One vector is turned by the same rotation once a tick. Each row is the vector after some number of ticks, and that number follows the row.
The counts run from 0 to 383.
-.11	-.16	.10	-.17	-.25	.08	.09	.00	-.08	.17	.18	-.02	-.04	.34	-.16	.10	-.24	-.05	-.04	.09	.12	-.27	-.14	-.24	.33	-.03	-.21	-.07	.09	-.02	.08	-.16	.19	-.04	-.08	.03	.19	-.01	-.08	-.05	.05	-.20	.04	-.15	.04	.17	.01	-.30 | 143
.20	-.09	-.27	.02	.09	-.01	.27	.04	.25	-.10	-.20	.04	.07	-.17	.14	-.21	.34	-.33	-.16	.07	-.12	-.24	-.07	.10	-.05	.19	-.11	-.01	-.06	-.06	-.28	.07	.04	.17	.14	.23	.13	.26	-.14	.01	-.01	.02	.10	.24	.06	.06	-.03	.03 | 193
-.06	.04	-.47	.18	-.13	-.05	-.03	-.08	.13	.05	.11	-.09	.11	-.17	-.12	-.16	.13	-.04	-.07	-.09	.03	.06	-.03	.21	-.33	.12	-.20	-.09	.06	.07	.00	.09	-.16	-.04	-.23	-.29	.02	-.16	-.19	.13	-.20	.12	.10	.13	.06	.03	.07	.17 | 106
.11	-.03	-.14	-.10	-.13	.28	.04	-.21	-.07	.07	-.11	-.07	-.28	-.46	.03	-.02	-.18	-.08	.05	-.05	-.27	.18	-.11	.06	-.15	.16	.20	-.04	-.13	.07	-.11	-.07	-.16	-.15	-.12	.01	.05	.09	-.26	-.11	-.30	.04	.04	-.06	.12	-.13	.17	.10 | 354
.02	-.04	.01	-.08	.12	.12	-.01	-.12	.17	-.15	.28	.00	-.13	-.03	-.12	-.08	-.26	.29	.06	-.14	-.15	-.22	-.13	.24	-.10	.14	.07	.07	.09	-.01	.16	.26	-.12	-.13	.00	-.32	-.33	-.09	-.23	.05	-.07	-.01	-.16	-.05	.06	-.05	.25	.12 | 172
.14	-.16	.05	-.18	-.11	.15	.17	-.16	-.20	.15	-.06	.29	-.16	-.16	-.13	.20	-.03	-.06	.02	-.19	.04	-.27	-.20	-.08	.33	-.11	.16	-.10	-.14	-.16	.09	.10	.16	.18	.16	-.09	.06	.21	-.07	.03	.17	.18	.13	-.20	.20	.05	-.01	.02 | 14
-.02	-.09	-.05	.08	-.29	-.11	.05	.08	.34	.11	.04	-.07	-.17	.07	-.11	-.13	.23	.10	.01	.08	.01	-.04	-.15	.12	-.11	.08	-.25	-.03	.08	.01	.27	.15	-.05	.48	-.02	-.09	-.25	.06	-.01	.02	.03	-.27	.19	-.02	-.26	.18	.11	.03 | 42
-.14	.02	-.13	-.02	-.20	.07	-.06	.02	-.12	.01	.14	-.14	-.12	.08	.02	-.03	-.23	.02	-.04	-.14	.14	-.13	-.13	.10	-.11	-.16	.02	.07	.00	.02	-.04	-.29	-.09	-.30	-.17	-.20	.05	-.03	-.37	-.28	-.24	-.18	.01	.08	.06	.35	.26	-.02 | 287
.00	.11	-.23	-.21	-.02	.06	.15	-.15	-.11	.01	-.11	.33	.08	-.39	-.22	-.14	-.23	.16	-.14	-.18	-.01	.14	.02	.12	-.01	.00	.16	-.20	-.25	.10	.15	-.07	-.09	-.17	-.02	-.14	.10	.09	-.10	.07	-.28	.26	-.01	-.06	.03	-.01	.21	.13 | 93
.06	-.02	.17	-.25	-.22	.16	-.04	-.09	.06	.05	.06	-.29	-.10	-.08	.12	.20	-.18	-.36	.02	-.07	-.15	-.15	-.07	-.14	.11	.32	-.20	-.16	-.16	-.07	-.26	-.01	.18	-.10	.11	.09	-.16	.03	.14	.20	-.02	.02	.02	-.14	.09	-.35	.08	-.11 | 62
.02	.09	-.21	.07	-.03	-.12	.01	.15	.12	.13	.08	.32	.05	-.10	-.11	-.33	.01	-.11	-.11	-.08	.14	.01	.00	.05	.15	-.20	.12	.02	-.22	-.03	-.04	-.31	.03	-.07	-.18	-.14	.11	.10	-.21	-.22	-.13	-.03	.23	.12	.01	.36	.12	-.03 | 153
-.07	-.15	-.02	-.04	-.12	.15	.14	.01	.11	.11	.22	.01	-.08	.29	.01	-.02	-.19	-.02	.02	.14	.03	-.19	-.17	-.18	.32	-.11	-.24	.02	.20	-.07	.01	-.17	.19	-.10	-.19	.09	.30	-.02	-.17	-.14	-.03	-.19	.04	-.19	.11	.37	.01	-.21 | 144
.01	-.10	-.18	-.19	-.21	-.02	.23	-.07	.12	.11	.12	.11	.11	-.05	-.10	.11	-.13	-.03	.05	-.17	-.07	-.36	.21	-.01	.12	.29	-.34	-.24	-.05	-.16	-.12	.15	.14	.10	.25	.05	-.02	.06	.05	.34	.13	.10	-.12	-.30	.12	-.21	.11	.06 | 323
.26	-.06	.26	-.39	.08	-.01	.16	-.04	.08	-.08	-.22	-.18	.06	-.03	-.09	-.06	.03	-.20	-.29	.17	-.19	-.18	-.06	-.02	.32	.13	-.11	-.20	-.16	.09	-.02	-.02	.10	.07	.32	.26	-.13	.29	.16	-.08	-.01	-.10	.05	.04	-.06	-.14	.12	-.20 | 197
-.05	.02	-.07	.04	.01	.17	.10	-.07	.12	-.05	.09	.18	-.30	-.23	-.02	-.25	.20	.20	.10	-.08	.00	.03	-.29	.10	-.09	-.02	.24	.14	.13	-.07	.13	.31	.03	.20	-.27	-.22	.05	.06	-.13	-.04	-.30	.12	.03	.29	-.05	.12	.12	.24 | 233
.16	-.03	.21	-.16	-.01	-.12	.13	.07	-.22	.11	.02	.13	.07	-.02	-.15	-.03	.11	-.37	-.21	-.09	.15	-.28	-.08	-.08	.35	-.05	.11	-.16	-.26	-.06	-.09	-.05	.26	-.05	.14	-.27	.01	.17	.03	-.15	.12	.11	.30	.08	.09	-.09	-.02	-.23 | 7
.07	-.06	.06	-.25	.17	.17	.08	-.21	.09	-.15	.13	-.12	.06	.11	-.03	-.08	-.19	.21	-.03	-.04	-.04	-.31	-.24	-.06	-.01	.15	-.05	-.01	.23	.13	.17	.35	.13	-.07	-.06	-.21	-.22	-.07	.04	.09	-.26	.05	-.26	-.01	-.11	-.14	.05	-.09 | 245
.12	.04	-.34	-.03	-.05	-.08	.16	.16	-.01	.09	-.08	-.09	-.05	-.31	-.07	-.13	.15	-.18	-.17	.19	-.12	-.09	.25	.04	.14	-.06	.06	-.02	-.07	-.11	-.16	-.28	.10	-.06	.12	-.07	.09	.39	-.10	-.34	-.33	-.04	.21	-.04	-.07	-.05	.16	-.12 | 341
.11	.02	-.05	.05	-.25	-.03	.05	-.04	.14	.17	.10	.13	-.09	-.03	-.14	-.05	-.07	-.15	-.11	.09	-.09	.11	-.04	-.28	.46	-.12	-.16	-.16	-.13	-.05	.18	-.16	.19	-.19	-.06	-.05	.09	-.05	-.04	-.13	-.04	-.01	.34	-.28	.02	.16	.05	-.16 | 150
.21	-.19	-.12	-.22	.01	.31	.29	-.34	-.01	.01	-.01	-.07	-.11	-.05	.12	-.01	-.05	-.05	-.01	-.04	-.23	-.26	-.16	-.06	.02	.19	.05	.11	.10	.04	-.31	-.03	.16	-.02	-.04	.27	.01	.03	-.05	.13	.02	.02	-.14	.10	.42	.10	.06	.03 | 132
-.04	.01	.00	-.16	-.44	.10	-.10	-.14	-.29	.23	-.02	-.14	-.17	-.20	-.19	.15	-.29	-.09	-.13	-.22	-.06	.05	-.08	.06	.12	.00	.01	-.15	-.38	.07	-.03	-.31	-.07	-.09	.02	-.14	-.07	-.03	-.04	-.02	.00	.04	.18	-.22	.23	.05	.13	.01 | 283
-.18	-.11	-.16	-.07	-.27	.10	-.02	-.12	.04	.13	.11	.21	-.08	.09	-.28	.09	-.27	.12	.00	-.07	-.03	-.08	-.26	.12	.02	.08	-.20	-.15	-.09	-.13	.32	.07	-.21	.26	.06	-.01	.11	-.12	-.28	.12	.17	.02	-.03	-.29	.06	.15	.02	.10 | 28
.03	.02	.16	-.34	-.01	.00	.10	-.01	.16	-.03	-.02	.04	.24	.27	-.05	.05	-.21	.02	-.05	-.17	.23	-.47	-.09	.05	.04	.19	-.14	-.17	.06	-.04	.17	.11	.17	.08	.16	-.04	-.25	.12	.20	.15	-.01	.01	-.24	-.08	-.23	.01	.16	-.09 | 317
.06	.10	.12	-.12	.16	-.04	.05	.00	.25	-.14	.03	.07	.17	.11	.05	-.36	.14	-.11	-.15	.11	.18	-.01	-.33	-.08	.11	.05	-.21	-.23	.12	.08	.11	.25	.14	-.26	-.10	-.19	.00	-.15	-.06	-.02	-.24	-.06	.19	.33	-.15	.08	.07	-.16 | 373
.23	.13	.03	-.06	-.11	-.08	-.04	.06	.38	.02	-.13	-.31	-.02	-.12	.01	-.11	.14	-.19	-.14	-.02	-.01	.00	-.13	.04	-.13	.16	-.23	-.06	-.01	.05	.08	.06	.12	.12	.10	-.01	-.43	.25	.21	-.01	-.17	.01	.19	.03	-.30	-.07	.26	-.04 | 49
.12	-.09	-.15	-.06	-.23	.22	.10	-.16	-.01	.21	-.14	-.38	-.24	-.05	-.05	.26	-.10	.08	-.05	-.02	-.05	.01	-.10	.04	.20	-.19	-.06	-.02	.24	-.02	.07	-.19	.14	.08	-.04	.01	-.05	.26	-.01	-.09	-.20	-.13	.08	-.33	.13	.27	.06	-.13 | 278
.23	-.06	-.07	.02	.15	-.09	.06	.00	.04	.02	.15	.20	-.06	-.15	-.02	-.24	.18	-.37	-.18	-.04	-.05	-.12	-.02	.09	.24	.01	.17	-.09	-.28	-.04	-.39	-.04	.19	-.20	-.03	-.10	.07	.00	-.11	-.16	.09	.14	.27	.18	.34	.03	-.05	-.03 | 5
.18	-.07	.13	-.18	.15	.01	.30	-.19	.15	-.11	-.01	.09	-.05	-.04	.01	-.22	.24	.19	.00	.02	-.02	.00	-.24	-.18	.32	.15	-.13	-.07	.28	-.10	.24	.41	.15	.03	.01	-.07	-.13	.01	.14	.20	-.09	.00	.09	.09	.12	.04	-.03	-.07 | 379
-.27	-.10	-.10	-.09	-.27	.23	-.07	.15	.08	.05	.22	-.02	-.33	.00	-.07	-.11	-.12	.14	.02	.12	-.09	.17	-.10	.03	.21	.08	-.12	-.04	.06	-.14	.07	-.06	-.01	.06	-.35	.11	.20	-.05	-.33	-.03	-.16	-.13	.24	-.06	.32	.17	.08	.01 | 218
.02	-.16	.05	-.07	-.03	-.03	.04	-.11	.03	.03	.19	-.28	-.17	.01	-.22	-.06	.38	.00	-.05	.09	-.13	-.09	-.17	.00	.01	.24	-.10	-.04	.10	.07	.09	.36	.02	.40	-.04	-.22	-.27	-.08	.06	.16	.05	-.07	.15	.14	.09	-.18	.01	.02 | 116
-.21	.03	-.19	-.03	.03	.20	-.04	.09	.13	-.12	.03	-.05	.03	.05	-.16	-.16	-.20	.33	-.12	-.18	.10	.03	-.14	.33	-.11	-.02	.02	.01	.14	.15	.21	.05	-.18	-.09	-.26	-.13	-.04	.03	-.30	.00	-.40	.02	-.08	-.02	-.03	.24	.09	.06 | 98
.11	-.16	.00	-.13	.16	.15	.17	.05	-.09	.00	-.02	.34	-.16	-.04	-.03	-.09	.09	.02	-.05	-.22	.05	-.30	-.18	.17	.17	-.12	.37	.09	-.06	-.17	-.12	.01	.10	.21	.03	-.05	.13	.23	-.27	-.15	.05	.07	.10	.08	.33	.27	-.03	.05 | 12
-.04	.10	-.46	.05	.05	.05	.04	.25	.31	-.01	.05	-.07	.23	.09	.03	-.23	-.09	-.19	-.18	-.02	.00	-.25	.20	.22	-.04	.14	-.36	-.10	.07	-.12	-.23	-.16	.10	-.21	.04	.12	.14	.09	-.17	.03	-.12	.12	-.07	-.03	.13	.12	.03	-.02 | 327
-.14	-.17	.26	-.27	-.05	.23	.09	.12	.01	-.05	.19	-.07	-.17	.16	-.02	-.05	-.19	.01	-.01	.25	-.16	-.29	-.10	-.15	.39	.23	-.10	-.12	.06	-.13	-.11	.05	.19	-.12	-.05	.08	.13	-.01	-.16	-.05	-.05	-.16	.06	.05	.24	-.16	.01	-.27 | 70
-.40	-.06	.04	-.17	-.36	.10	-.05	.26	-.11	.22	.08	.03	-.14	.10	-.12	.08	-.17	.05	.00	.05	.25	-.11	-.09	.06	.04	.06	-.15	-.14	.04	-.14	.06	-.22	.02	.16	-.29	.03	.25	.04	-.13	-.04	-.14	-.28	.22	-.04	.05	.19	.12	-.10 | 216
-.03	-.03	-.17	.03	-.03	.12	.10	-.18	-.01	-.02	.04	.30	-.26	-.34	-.04	-.16	.23	.21	.15	-.15	.02	.00	-.19	.08	-.16	.06	.30	.10	-.08	-.05	.02	.24	.07	.24	-.17	-.29	-.03	.08	-.06	.09	-.18	.22	.08	.18	.00	-.03	.13	.26 | 234
-.07	.11	.10	-.16	-.29	.15	-.06	-.09	-.17	.19	-.08	-.13	-.07	-.15	-.02	.18	-.38	-.24	-.10	-.05	.10	.01	-.26	-.04	-.18	.03	-.03	-.26	-.14	.17	.08	-.14	-.11	-.14	-.10	-.19	.01	.07	-.11	-.13	-.26	-.06	.10	-.06	-.31	-.20	.16	-.05 | 357
.11	-.06	.16	-.32	.02	-.05	.11	.12	.04	-.05	.00	-.03	-.04	-.18	-.02	-.19	.03	-.01	.03	-.22	.00	-.23	.08	.17	-.25	.21	.22	.02	-.19	.02	-.19	.01	.04	.09	.07	-.07	-.39	.23	.12	.11	-.02	-.15	-.09	.27	-.02	-.20	.31	.06 | 53
.22	-.02	.12	-.18	-.01	-.01	-.04	-.09	.08	-.09	-.06	-.40	.01	.01	-.15	-.18	.27	-.25	-.28	-.14	-.05	-.12	-.32	.03	.07	.18	-.05	.08	-.10	.23	-.10	.08	.11	.27	.06	.12	-.36	.03	.22	-.01	.01	.09	.08	.18	.08	.00	-.05	-.04 | 123
.13	-.21	-.01	-.21	.01	.37	.20	-.24	.09	-.08	-.02	-.25	-.11	.05	.05	-.01	-.01	-.05	-.10	-.10	-.17	-.26	-.26	-.04	.12	.15	.03	.15	.15	.07	-.24	-.03	.18	.17	-.04	.34	-.05	.05	-.06	.07	-.01	.00	-.19	.04	.36	.20	-.03	-.06 | 131
.20	-.07	-.18	-.19	-.21	.15	.28	-.40	-.24	.18	-.06	-.06	.04	-.03	.14	.15	-.12	-.24	-.02	-.18	.01	-.35	.03	-.25	.00	.09	-.12	-.12	-.05	.01	-.29	-.22	.21	-.13	.09	-.01	.10	.11	.07	.10	.01	.06	-.02	-.09	.15	-.10	.02	-.04 | 134
-.14	-.07	.13	-.13	-.03	.24	-.12	.05	.02	-.11	.04	-.14	-.10	.01	.00	-.15	-.33	.07	-.08	-.01	-.06	-.01	-.36	.16	-.20	.13	.10	-.07	-.03	.15	.04	-.03	-.22	-.16	-.33	-.03	.06	-.17	-.36	-.15	-.27	-.11	-.04	.24	-.02	.07	.13	.13 | 360
.03	-.11	-.04	-.21	.19	.20	.14	.02	.39	-.15	.12	-.01	.09	.29	.11	-.08	-.13	.13	-.01	-.14	.05	-.43	-.19	.16	-.01	.17	-.20	-.05	.32	-.07	.02	.24	.16	.06	-.03	.12	-.13	.17	-.07	.12	-.04	.00	-.25	-.07	-.04	.20	.05	-.02 | 319
.08	-.03	.11	-.35	-.03	-.01	.14	.00	.00	-.05	.00	.21	.23	.08	-.12	-.03	-.18	.08	-.03	-.27	.10	-.46	.02	.02	.00	.14	-.06	-.17	-.12	.01	.12	.10	.14	-.03	.21	-.09	-.27	.11	.13	.18	.10	.05	-.19	.00	-.22	-.07	.24	-.03 | 316
.05	.21	-.21	.02	-.07	-.06	-.03	-.06	.08	.05	.01	.12	.11	-.19	-.09	.00	-.15	.02	.01	-.31	.13	-.16	-.02	.20	-.25	-.07	.08	-.07	-.11	.00	.12	-.04	.00	-.23	.05	-.47	-.26	.16	-.03	-.10	-.28	.13	.01	-.10	-.27	.00	.31	.13 | 167
.18	-.02	-.07	-.17	-.08	-.16	.20	-.04	-.24	.17	-.14	-.08	.18	-.08	-.22	-.03	.10	-.17	-.37	-.02	.09	-.07	.23	-.03	.24	-.11	-.07	-.18	-.17	.04	-.08	-.32	.17	.08	.20	-.11	-.02	.28	.18	-.07	-.08	-.06	.25	-.04	.02	.04	.04	-.22 | 269
.00	.10	-.22	.02	-.08	.31	.03	-.03	.16	.06	-.20	.08	-.11	-.21	-.14	-.05	-.10	.06	-.16	-.11	-.12	.25	-.28	.07	.15	-.05	-.04	-.11	.06	.03	.29	.06	.05	.16	-.28	.19	.20	.19	-.09	-.03	-.33	.26	.08	-.22	-.04	.19	-.05	.05 | 90
